In the data rows, zero lies at 4.5, halfway between 4 and 5.
Each group has one hidden pattern, and each of its rows is that pattern stretched or squeezed, then raised or lowered.
The table:
array([5., 5., 6., 6., 6., 5., 5., 3., 4., 4., 3., 2., 2., 3., 2., 4., 5., 6., 5., 4., 4., 5., 3., 3., 5., 4., 6.])
array([3., 4., 3., 3., 3., 3., 2., 3., 4., 4., 3., 3., 2., 3., 4., 4., 3., 3., 4., 4., 4., 3., 3., 4., 3., 4., 3.])
array([5., 6., 5., 6., 4., 4., 4., 4., 5., 6., 4., 6., 5., 4., 4., 5., 4., 5., 5., 6., 4., 3., 6., 5., 5., 4., 4.])
array([1., 0., 1., 1., 2., 3., 2., 2., 2., 0., 0., 1., 2., 2., 3., 2., 1., 1., 2., 0., 1., 2., 1., 2., 1., 0., 1.])
array([6., 8., 7., 6., 6., 6., 6., 6., 8., 7., 7., 6., 6., 7., 7., 8., 7., 7., 7., 8., 8., 7., 7., 7., 7., 7., 8.])
array([5., 5., 5., 5., 5., 5., 5., 4., 4., 5., 3., 4., 4., 4., 4., 5., 5., 6., 5., 5., 5., 5., 4., 4., 5., 5., 5.])
array([6., 5., 5., 6., 6., 6., 6., 6., 6., 6., 5., 6., 6., 6., 6., 6., 6., 6., 6., 6., 5., 6., 5., 6., 6., 5., 6.])
array([8., 6., 7., 8., 5., 4., 4., 5., 6., 7., 4., 8., 7., 5., 5., 5., 4., 5., 6., 7., 4., 3., 7., 6., 6., 5., 4.])
array([4., 4., 4., 4., 3., 3., 3., 4., 4., 4., 3., 4., 4., 3., 3., 3., 3., 3., 4., 4., 3., 2., 4., 4., 4., 3., 4.])
array([4., 4., 5., 5., 6., 5., 4., 4., 5., 4., 4., 3., 4., 4., 4., 4., 4., 5., 4., 5., 5., 5., 3., 5., 4., 5., 5.])
array([4., 5., 4., 3., 3., 3., 3., 4., 5., 4., 3., 3., 3., 4., 4., 5., 4., 4., 4., 4., 5., 4., 3., 3., 4., 4., 5.])
array([7., 6., 6., 7., 5., 5., 4., 5., 5., 6., 4., 8., 7., 5., 5., 5., 5., 6., 6., 6., 5., 4., 6., 6., 5., 5., 4.])
array([3., 3., 4., 3., 4., 3., 3., 4., 3., 4., 3., 3., 4., 4., 4., 4., 3., 2., 4., 3., 2., 3., 3., 3., 3., 3., 4.])
array([4., 4., 4., 5., 5., 4., 4., 5., 5., 7., 5., 4., 5., 6., 5., 3., 3., 3., 6., 4., 2., 3., 5., 6., 4., 4., 4.])
array([4., 2., 4., 3., 3., 3., 3., 5., 3., 4., 1., 3., 4., 4., 6., 4., 2., 0., 3., 2., 1., 2., 3., 3., 2., 4., 4.])
array([5., 6., 6., 6., 7., 6., 5., 4., 4., 5., 4., 3., 3., 4., 3., 5., 4., 6., 5., 5., 5., 5., 5., 5., 5., 5., 5.])
array([7., 7., 6., 7., 5., 4., 5., 5., 6., 6., 4., 7., 7., 5., 5., 5., 4., 5., 6., 7., 4., 4., 7., 6., 6., 5., 4.])
array([4., 5., 6., 5., 6., 5., 4., 4., 3., 4., 2., 2., 3., 2., 2., 4., 4., 6., 5., 4., 5., 5., 3., 4., 4., 5., 6.])
array([5., 4., 4., 4., 4., 3., 4., 5., 4., 4., 3., 4., 5., 5., 6., 4., 3., 1., 3., 2., 3., 3., 4., 3., 3., 4., 5.])
array([1., 0., 2., 1., 3., 5., 4., 5., 4., 0., 0., 1., 3., 3., 5., 5., 2., 2., 3., 2., 0., 1., 2., 3., 4., 0., 0.])
array([4., 4., 4., 4., 4., 5., 4., 5., 4., 4., 4., 4., 4., 5., 4., 3., 4., 4., 4., 4., 4., 4., 5., 3., 5., 4., 4.])
array([6., 6., 6., 6., 6., 6., 6., 5., 6., 7., 6., 5., 6., 6., 6., 5., 5., 6., 6., 6., 5., 5., 6., 6., 5., 6., 6.])
array([4., 7., 4., 2., 1., 2., 0., 2., 6., 5., 4., 0., 0., 3., 4., 7., 2., 2., 5., 6., 8., 4., 2., 3., 4., 4., 4.])
array([6., 7., 5., 6., 6., 6., 4., 5., 7., 6., 5., 4., 5., 5., 5., 7., 6., 5., 6., 8., 7., 6., 5., 5., 6., 5., 6.])
array([1., 1., 3., 2., 3., 6., 5., 5., 4., 2., 2., 2., 4., 4., 6., 6., 3., 3., 4., 3., 1., 3., 3., 5., 5., 0., 1.])
array([2., 2., 3., 3., 4., 4., 4., 4., 4., 2., 2., 3., 4., 3., 5., 5., 3., 3., 3., 2., 2., 3., 3., 3., 4., 2., 1.])
array([4., 4., 5., 4., 5., 5., 5., 5., 5., 4., 4., 4., 5., 5., 5., 6., 5., 4., 4., 4., 4., 5., 5., 5., 5., 4., 4.])
array([7., 7., 6., 7., 6., 6., 6., 6., 6., 7., 6., 7., 7., 6., 6., 5., 6., 6., 6., 7., 6., 6., 7., 7., 6., 6., 5.])
array([4., 3., 4., 4., 1., 0., 1., 2., 3., 3., 1., 4., 4., 1., 1., 1., 2., 2., 2., 4., 1., 0., 3., 3., 2., 1., 1.])
array([6., 6., 7., 6., 7., 6., 5., 5., 5., 5., 4., 4., 5., 4., 4., 6., 5., 7., 5., 5., 6., 6., 5., 5., 6., 6., 6.])
array([3., 3., 3., 3., 3., 3., 3., 3., 3., 3., 2., 2., 2., 3., 3., 3., 3., 4., 3., 3., 3., 3., 3., 3., 3., 4., 3.])
array([3., 3., 4., 3., 3., 3., 3., 3., 3., 4., 3., 3., 3., 3., 3., 3., 4., 3., 3., 4., 2., 3., 4., 3., 3., 4., 3.])
array([5., 5., 5., 5., 5., 5., 5., 5., 5., 6., 5., 5., 5., 5., 6., 5., 5., 5., 6., 6., 6., 5., 5., 5., 5., 6., 6.])
array([3., 2., 3., 3., 3., 3., 3., 4., 3., 3., 2., 3., 3., 4., 5., 4., 2., 1., 2., 2., 2., 3., 3., 2., 2., 3., 4.])
array([6., 3., 6., 4., 5., 3., 5., 8., 4., 5., 2., 4., 6., 6., 9., 7., 3., 0., 3., 2., 1., 3., 3., 4., 2., 5., 7.])
array([5., 4., 5., 5., 4., 4., 5., 6., 5., 5., 4., 4., 5., 5., 6., 5., 4., 3., 5., 5., 4., 4., 5., 4., 4., 5., 6.])
array([5., 4., 4., 4., 5., 4., 4., 6., 3., 5., 3., 4., 4., 4., 5., 4., 4., 2., 4., 4., 4., 4., 4., 4., 4., 4., 5.])
array([5., 4., 6., 5., 5., 5., 5., 5., 6., 7., 5., 4., 5., 6., 5., 4., 5., 3., 5., 4., 4., 4., 6., 6., 4., 5., 5.])
array([6., 6., 6., 7., 3., 2., 3., 4., 5., 5., 2., 7., 6., 2., 2., 3., 2., 3., 5., 6., 2., 1., 6., 5., 4., 3., 2.])
array([1., 1., 2., 2., 2., 3., 3., 3., 3., 2., 2., 2., 3., 2., 3., 3., 3., 2., 2., 2., 1., 2., 2., 3., 2., 2., 1.])
array([6., 6., 6., 7., 5., 5., 6., 5., 6., 6., 5., 7., 6., 6., 6., 5., 6., 6., 6., 6., 5., 5., 7., 6., 6., 5., 5.])
array([4., 5., 6., 5., 6., 5., 4., 4., 4., 4., 2., 2., 3., 3., 3., 5., 4., 6., 5., 4., 5., 5., 4., 4., 5., 5., 5.])
array([2., 4., 9., 6., 8., 6., 4., 9., 9., 9., 9., 2., 7., 9., 7., 0., 1., 0., 9., 4., 0., 0., 9., 9., 3., 6., 2.])
array([7., 6., 5., 7., 3., 1., 2., 3., 5., 5., 1., 8., 6., 1., 2., 2., 2., 3., 5., 7., 0., 0., 6., 5., 3., 2., 1.])
array([4., 3., 3., 4., 4., 4., 3., 4., 3., 3., 2., 2., 2., 3., 2., 3., 3., 3., 3., 3., 3., 3., 3., 2., 3., 3., 3.])
Rows drawn again from the table, each followed by its group:
array([4., 4., 4., 5., 5., 4., 4., 5., 5., 7., 5., 4., 5., 6., 5., 3., 3., 3., 6., 4., 2., 3., 5., 6., 4., 4., 4.]) -> A
array([7., 6., 5., 7., 3., 1., 2., 3., 5., 5., 1., 8., 6., 1., 2., 2., 2., 3., 5., 7., 0., 0., 6., 5., 3., 2., 1.]) -> B
array([8., 6., 7., 8., 5., 4., 4., 5., 6., 7., 4., 8., 7., 5., 5., 5., 4., 5., 6., 7., 4., 3., 7., 6., 6., 5., 4.]) -> B
array([4., 3., 4., 4., 1., 0., 1., 2., 3., 3., 1., 4., 4., 1., 1., 1., 2., 2., 2., 4., 1., 0., 3., 3., 2., 1., 1.]) -> B
array([7., 7., 6., 7., 5., 4., 5., 5., 6., 6., 4., 7., 7., 5., 5., 5., 4., 5., 6., 7., 4., 4., 7., 6., 6., 5., 4.]) -> B
array([4., 5., 6., 5., 6., 5., 4., 4., 4., 4., 2., 2., 3., 3., 3., 5., 4., 6., 5., 4., 5., 5., 4., 4., 5., 5., 5.]) -> C
array([4., 5., 6., 5., 6., 5., 4., 4., 3., 4., 2., 2., 3., 2., 2., 4., 4., 6., 5., 4., 5., 5., 3., 4., 4., 5., 6.]) -> C
array([1., 0., 2., 1., 3., 5., 4., 5., 4., 0., 0., 1., 3., 3., 5., 5., 2., 2., 3., 2., 0., 1., 2., 3., 4., 0., 0.]) -> D
array([4., 7., 4., 2., 1., 2., 0., 2., 6., 5., 4., 0., 0., 3., 4., 7., 2., 2., 5., 6., 8., 4., 2., 3., 4., 4., 4.]) -> E
array([5., 5., 6., 6., 6., 5., 5., 3., 4., 4., 3., 2., 2., 3., 2., 4., 5., 6., 5., 4., 4., 5., 3., 3., 5., 4., 6.]) -> C
array([4., 4., 4., 4., 4., 5., 4., 5., 4., 4., 4., 4., 4., 5., 4., 3., 4., 4., 4., 4., 4., 4., 5., 3., 5., 4., 4.]) -> A
array([3., 4., 3., 3., 3., 3., 2., 3., 4., 4., 3., 3., 2., 3., 4., 4., 3., 3., 4., 4., 4., 3., 3., 4., 3., 4., 3.]) -> E
array([2., 4., 9., 6., 8., 6., 4., 9., 9., 9., 9., 2., 7., 9., 7., 0., 1., 0., 9., 4., 0., 0., 9., 9., 3., 6., 2.]) -> A
array([5., 5., 5., 5., 5., 5., 5., 4., 4., 5., 3., 4., 4., 4., 4., 5., 5., 6., 5., 5., 5., 5., 4., 4., 5., 5., 5.]) -> C
array([4., 3., 3., 4., 4., 4., 3., 4., 3., 3., 2., 2., 2., 3., 2., 3., 3., 3., 3., 3., 3., 3., 3., 2., 3., 3., 3.]) -> C
array([5., 4., 6., 5., 5., 5., 5., 5., 6., 7., 5., 4., 5., 6., 5., 4., 5., 3., 5., 4., 4., 4., 6., 6., 4., 5., 5.]) -> A
array([6., 6., 6., 7., 5., 5., 6., 5., 6., 6., 5., 7., 6., 6., 6., 5., 6., 6., 6., 6., 5., 5., 7., 6., 6., 5., 5.]) -> B
array([6., 6., 6., 7., 3., 2., 3., 4., 5., 5., 2., 7., 6., 2., 2., 3., 2., 3., 5., 6., 2., 1., 6., 5., 4., 3., 2.]) -> B
array([5., 5., 5., 5., 5., 5., 5., 5., 5., 6., 5., 5., 5., 5., 6., 5., 5., 5., 6., 6., 6., 5., 5., 5., 5., 6., 6.]) -> E
array([3., 3., 3., 3., 3., 3., 3., 3., 3., 3., 2., 2., 2., 3., 3., 3., 3., 4., 3., 3., 3., 3., 3., 3., 3., 4., 3.]) -> C
array([4., 2., 4., 3., 3., 3., 3., 5., 3., 4., 1., 3., 4., 4., 6., 4., 2., 0., 3., 2., 1., 2., 3., 3., 2., 4., 4.]) -> F
array([5., 4., 4., 4., 4., 3., 4., 5., 4., 4., 3., 4., 5., 5., 6., 4., 3., 1., 3., 2., 3., 3., 4., 3., 3., 4., 5.]) -> F
array([5., 6., 5., 6., 4., 4., 4., 4., 5., 6., 4., 6., 5., 4., 4., 5., 4., 5., 5., 6., 4., 3., 6., 5., 5., 4., 4.]) -> B
array([1., 1., 2., 2., 2., 3., 3., 3., 3., 2., 2., 2., 3., 2., 3., 3., 3., 2., 2., 2., 1., 2., 2., 3., 2., 2., 1.]) -> D
array([4., 5., 4., 3., 3., 3., 3., 4., 5., 4., 3., 3., 3., 4., 4., 5., 4., 4., 4., 4., 5., 4., 3., 3., 4., 4., 5.]) -> E
array([3., 3., 4., 3., 3., 3., 3., 3., 3., 4., 3., 3., 3., 3., 3., 3., 4., 3., 3., 4., 2., 3., 4., 3., 3., 4., 3.]) -> A
array([1., 0., 1., 1., 2., 3., 2., 2., 2., 0., 0., 1., 2., 2., 3., 2., 1., 1., 2., 0., 1., 2., 1., 2., 1., 0., 1.]) -> D
